Rotation paths and how fast each direction turns (degrees per step)
Each turn is a multiple of 5 degrees from 10 to 175, or 0.
Each row of a path follows its step; steps can be skipped.
Path 1:
step 0: [ 14   4 -16  26  14 -17  11 -36  27 -20 -15  14 -18  18 -37   5 -26 -20
 -26  -6 -16  18  13  -2  -1  -9 -12  -6 -25 -22  50   8   8   1  32   1
  30  11 -33 -12   9   4 -34   7 -22  13]
step 1: [ 32 -15 -19   9  -2  23   9  35   0 -10  17  -1   5  -8  23 -21 -12  20
  -2  10 -22  22  15 -28  27   4 -15  15  18 -24  26  15 -15 -29 -14   7
 -25  21 -26 -15  -1 -17 -19  52  20 -27]
step 2: [-21 -37  -1 -22  18  31  15  10  11  43  -6  -8 -12 -14   0 -23 -20  -1
 -14  34   1  14  -2 -29 -17  -4  23  -1 -11  -6   7  -8   0  13  14  40
  45 -10  29  -6 -18 -31   9  27 -17   5]
step 3: [-18  -3  10 -19 -15  -3  13 -12 -44  28 -35  13 -38 -27 -13  26  -1  24
  29  22  16   9 -15  -3 -14  21   0   8 -11   8  48  -1 -20  10   0 -23
  -8  15 -45  -3   1 -25 -15   0  -2  12]
step 4: [ -4  -9 -12  16  15   4 -30  -1  27  23   0  -8 -21 -25  -4   3 -28   8
 -26 -37  10  28  -8  -7 -12  14 -32  44 -25 -24   6 -41  -2 -30 -24 -17
  12   3  -9 -21  -1  29 -25 -13 -11  -3]
step 5: [-13  19  20 -36  -5  12  -2   5  -6 -29   5  60  -9 -17  -2 -27   4 -14
 -39   4 -35  19   5 -31 -10  -1  -9 -19  -3 -28  28  11 -35 -18 -15   6
   6  17   8   8 -21  11  -3  -6   8 -29]
step 6: [ 12 -14  -7  -6   8  15  24   2  24  10   5  -8 -31 -19 -42 -17 -46  49
  19  15   6  -7 -18  14 -16 -20 -21 -30  28 -22  15  10  23 -21  -7  17
   2  18  11  23 -35 -10  15  -5  14  -2]
step 7: [-19  -3  -6  25 -32  30  21 -26 -12  15  -7  -3  22 -41  25 -14   1  33
  -3  26   9  14  11 -32 -19   6 -21  -8 -24  18  16  -7   7 -21   0  -1
  15  17 -15 -15  27   0  41 -24  21  26]
step 8: [-39  -2   0   6  16 -45 -21 -16  23   6  12 -19 -21  -4 -13  26   0  -5
   9 -21 -14  -2  15 -28 -38  25   7 -24 -15 -35  28   2 -17 -30  -1 -24
   8 -14  12 -26  -5 -14  10  17  23  20]
step 9: [ -8   6   9   8   0   7 -16 -26  13 -14  -9  17   5 -30 -19  13 -24   6
  -3  -9 -19  36  40   2  13  -9 -55 -19 -10  -4  12  43   4  17  -4  11
 -13  30  16 -10  15 -15 -48  11 -15  -9]
step 10: [ 29  18 -19   8  -1  -3  33  22  12  16 -20   8  18 -31   7   6   0  -2
  22  -4 -11   7  22 -31  23 -14  -6 -15 -11 -18  13 -30  16 -38  -8  38
  13   9  -2   7 -53   3  -2  44   5   2]
Speeds:
[ -1   0   8  -1   3   2   0   4   0   6 -19   2  -9   5   9  -2 -10  -4
   8  -1  -7   3   5   4   6  -1   0   8   1   4  -6  -4  -9  -1   1  -1
   4  -4  -5  -1  -2  -4   3   4  -4  -9] : 40
[  4 -11  -5  15   0   2   3 -12   2  -2   0   1   3   0  -1   6   2  -5
   8   0  -4   0   3  -6   8   8   1  -3   0  -8  -6   9  -3  -4   7   3
   2  -2   2   0   6 -16   1   5   0   1] : 45
[ -7 -12  -4  -2  -2   1  -5  -3  -9   2   3 -17   0   0   7   2   2   2
   4   1  -4  -4   8   3  -3   5  -3  -1  -5   0   9   9  -4  10  -7   2
   2  -1   1  -2  -4   7   8   6  -8  -2] : 65
[  5  -1   2   8  -1  -6   2   5  10   8   9  -2  -3   0  -6   5   3   4
   6  -8  -2  -7  -3   5  -5  -4   5   7   4   2   6   0   2 -10  -3   1
  12 -11   5  -4 -12  -1   0   3  -6  -2] : 170
[  5 -15   8   4   2   2  -2  -1   6   7  -3  -3   5  -4  -9  -8  -4  -9
  -7  -7  -1  -1   2   4  -5   1  -8   1   9   6   4  -7  -1  10   5   7
   3   1   7  -1   9   3   0  -3   4   4] : 160
